In the rows, zero is written as 128.
The rows of Z fall into a few groups, which share some directions, and each row is roughly a mix of its group's hidden directions.
Z, 95 rows:
177; 148; 92; 163; 144; 102; 149; 118; 164; 148; 104; 152
157; 143; 103; 162; 164; 137; 129; 171; 163; 148; 149; 166
120; 140; 123; 138; 88; 149; 176; 101; 122; 174; 106; 88
105; 150; 120; 144; 147; 174; 137; 177; 91; 123; 171; 138
141; 120; 147; 94; 144; 86; 82; 170; 139; 98; 140; 159
172; 146; 126; 123; 127; 69; 88; 96; 133; 131; 107; 100
118; 130; 131; 115; 161; 148; 118; 145; 107; 72; 173; 170
78; 153; 164; 98; 115; 103; 127; 118; 102; 141; 139; 79
130; 82; 102; 181; 166; 143; 121; 139; 153; 142; 140; 163
112; 105; 123; 99; 135; 90; 107; 117; 79; 167; 156; 93
95; 93; 165; 85; 119; 103; 90; 108; 110; 139; 136; 95
67; 142; 124; 144; 137; 161; 149; 172; 118; 134; 158; 157
109; 102; 109; 154; 162; 171; 134; 144; 122; 110; 169; 176
190; 122; 123; 92; 102; 127; 161; 115; 130; 161; 136; 92
132; 113; 121; 196; 146; 138; 167; 93; 126; 102; 101; 142
134; 130; 163; 77; 110; 118; 74; 145; 128; 131; 167; 105
104; 98; 102; 144; 139; 170; 151; 167; 90; 136; 165; 147
126; 113; 125; 81; 128; 133; 123; 190; 111; 130; 173; 160
147; 163; 112; 161; 118; 179; 140; 162; 114; 92; 158; 113
152; 185; 79; 99; 107; 128; 150; 139; 117; 116; 163; 134
156; 84; 146; 102; 141; 92; 125; 132; 133; 123; 64; 145
111; 111; 116; 97; 142; 141; 103; 185; 114; 122; 172; 167
135; 87; 160; 106; 133; 86; 85; 115; 112; 143; 118; 84
161; 114; 119; 149; 127; 144; 141; 94; 138; 108; 53; 121
106; 138; 131; 106; 131; 149; 100; 186; 132; 121; 177; 167
192; 103; 128; 149; 116; 126; 117; 86; 144; 130; 94; 97
131; 124; 88; 100; 130; 141; 128; 173; 112; 141; 193; 143
61; 134; 153; 107; 122; 175; 147; 159; 114; 113; 128; 133
150; 142; 150; 171; 131; 106; 122; 85; 165; 127; 78; 110
172; 126; 156; 71; 111; 85; 119; 149; 133; 100; 127; 136
126; 106; 128; 91; 141; 136; 87; 168; 140; 107; 171; 170
121; 101; 140; 83; 118; 86; 94; 109; 98; 148; 144; 86
165; 141; 138; 118; 127; 69; 102; 92; 137; 141; 104; 88
153; 157; 137; 110; 117; 94; 102; 97; 141; 147; 97; 70
129; 109; 152; 187; 123; 123; 159; 97; 174; 132; 102; 149
150; 163; 131; 125; 111; 118; 153; 86; 120; 155; 108; 66
112; 109; 164; 107; 105; 166; 110; 156; 127; 143; 188; 108
150; 180; 100; 140; 95; 159; 136; 132; 132; 99; 171; 103
97; 112; 147; 111; 118; 191; 156; 163; 137; 102; 149; 148
94; 44; 142; 141; 127; 150; 137; 125; 116; 135; 114; 139
153; 137; 107; 142; 138; 60; 126; 84; 117; 157; 116; 105
137; 137; 123; 168; 114; 121; 152; 76; 177; 129; 86; 139
90; 158; 158; 121; 116; 101; 137; 97; 109; 132; 103; 69
160; 132; 134; 140; 120; 102; 120; 78; 129; 126; 72; 84
168; 157; 134; 128; 130; 103; 127; 75; 128; 121; 99; 74
63; 120; 157; 87; 121; 150; 138; 147; 95; 142; 149; 115
137; 115; 164; 67; 109; 107; 98; 120; 119; 137; 161; 92
91; 137; 176; 80; 129; 119; 91; 133; 95; 117; 136; 100
167; 172; 105; 85; 115; 89; 139; 116; 158; 121; 107; 152
165; 133; 130; 91; 129; 63; 95; 98; 123; 133; 121; 107
102; 108; 155; 65; 100; 107; 102; 107; 106; 120; 134; 98
188; 176; 110; 140; 121; 144; 138; 157; 146; 87; 120; 129
100; 127; 109; 140; 138; 180; 146; 173; 122; 128; 172; 163
166; 126; 98; 106; 146; 93; 97; 149; 138; 130; 165; 177
102; 130; 126; 150; 148; 182; 151; 172; 131; 118; 136; 178
180; 174; 112; 153; 114; 101; 132; 94; 136; 118; 109; 90
184; 137; 84; 107; 124; 80; 120; 126; 122; 151; 151; 107
122; 131; 113; 161; 140; 118; 170; 130; 71; 86; 92; 131
126; 86; 109; 106; 135; 146; 114; 183; 123; 120; 161; 176
115; 138; 152; 157; 134; 142; 148; 108; 172; 113; 71; 167
103; 128; 113; 182; 130; 157; 189; 117; 104; 149; 123; 128
95; 104; 120; 135; 134; 185; 147; 169; 121; 136; 157; 167
107; 118; 124; 89; 114; 158; 146; 175; 99; 118; 169; 164
143; 124; 115; 113; 135; 148; 125; 172; 155; 102; 172; 185
139; 116; 134; 74; 129; 106; 76; 151; 115; 146; 173; 142
102; 129; 131; 191; 124; 139; 178; 99; 118; 115; 93; 136
76; 113; 135; 153; 140; 157; 110; 147; 156; 130; 156; 180
113; 86; 109; 142; 116; 150; 173; 173; 106; 130; 130; 172
58; 143; 146; 130; 116; 149; 142; 165; 119; 136; 153; 164
70; 113; 176; 116; 135; 169; 109; 153; 133; 112; 139; 147
171; 117; 91; 167; 142; 137; 141; 112; 146; 113; 77; 157
145; 150; 92; 122; 153; 97; 95; 161; 137; 122; 147; 186
113; 156; 150; 66; 126; 117; 88; 159; 124; 117; 166; 135
63; 126; 120; 144; 139; 157; 144; 160; 97; 160; 150; 146
177; 122; 127; 86; 86; 123; 157; 120; 132; 164; 121; 91
79; 187; 137; 135; 129; 170; 150; 135; 105; 105; 139; 142
100; 158; 160; 122; 84; 138; 124; 76; 156; 124; 100; 104
78; 104; 124; 134; 130; 137; 109; 183; 130; 126; 140; 181
103; 117; 136; 99; 102; 123; 121; 107; 66; 119; 145; 77
160; 139; 117; 79; 138; 84; 92; 144; 140; 109; 151; 164
88; 135; 123; 134; 136; 157; 131; 180; 125; 136; 181; 165
93; 104; 106; 166; 144; 154; 156; 168; 107; 143; 147; 166
99; 131; 134; 90; 121; 154; 138; 175; 107; 130; 180; 160
106; 161; 126; 141; 109; 130; 114; 77; 126; 134; 83; 76
188; 135; 108; 132; 134; 108; 108; 141; 169; 105; 161; 164
149; 100; 136; 84; 125; 76; 92; 121; 105; 145; 134; 89
119; 63; 159; 147; 107; 128; 111; 91; 147; 124; 102; 98
179; 115; 75; 107; 107; 96; 134; 124; 105; 139; 153; 99
97; 151; 156; 70; 123; 114; 76; 153; 110; 122; 130; 121
98; 91; 100; 176; 153; 157; 130; 141; 117; 102; 124; 171
124; 171; 104; 103; 101; 144; 147; 130; 73; 102; 156; 100
149; 166; 146; 123; 109; 107; 142; 83; 136; 152; 104; 72
128; 165; 149; 157; 114; 113; 161; 82; 135; 155; 99; 86
98; 124; 103; 155; 144; 161; 166; 163; 131; 127; 155; 179
184; 123; 129; 134; 120; 103; 86; 93; 135; 134; 88; 95
One row of each group comes first, with its name. Which group is each row after those in?
151; 131; 91; 161; 146; 128; 91; 163; 137; 148; 159; 175 => <128>
114; 164; 125; 75; 116; 107; 103; 160; 92; 147; 132; 92 => <36>
94; 150; 149; 70; 131; 136; 109; 162; 90; 114; 159; 128 => <8>

104; 150; 153; 139; 109; 121; 101; 98; 181; 175; 117; 103 => <36>
84; 114; 140; 141; 122; 197; 161; 159; 126; 121; 140; 143 => <128>
155; 111; 121; 90; 111; 77; 109; 103; 99; 139; 130; 80 => <8>
74; 86; 119; 117; 122; 166; 153; 138; 128; 135; 146; 175 => <8>
104; 59; 174; 129; 137; 121; 95; 121; 147; 141; 109; 124 => <8>
165; 132; 144; 98; 119; 77; 87; 96; 126; 136; 122; 88 => <128>
137; 143; 140; 136; 120; 98; 112; 83; 117; 136; 75; 74 => <128>
64; 158; 151; 120; 123; 148; 112; 172; 114; 135; 162; 126 => <128>
99; 165; 120; 157; 135; 148; 159; 166; 154; 96; 154; 164 => <128>
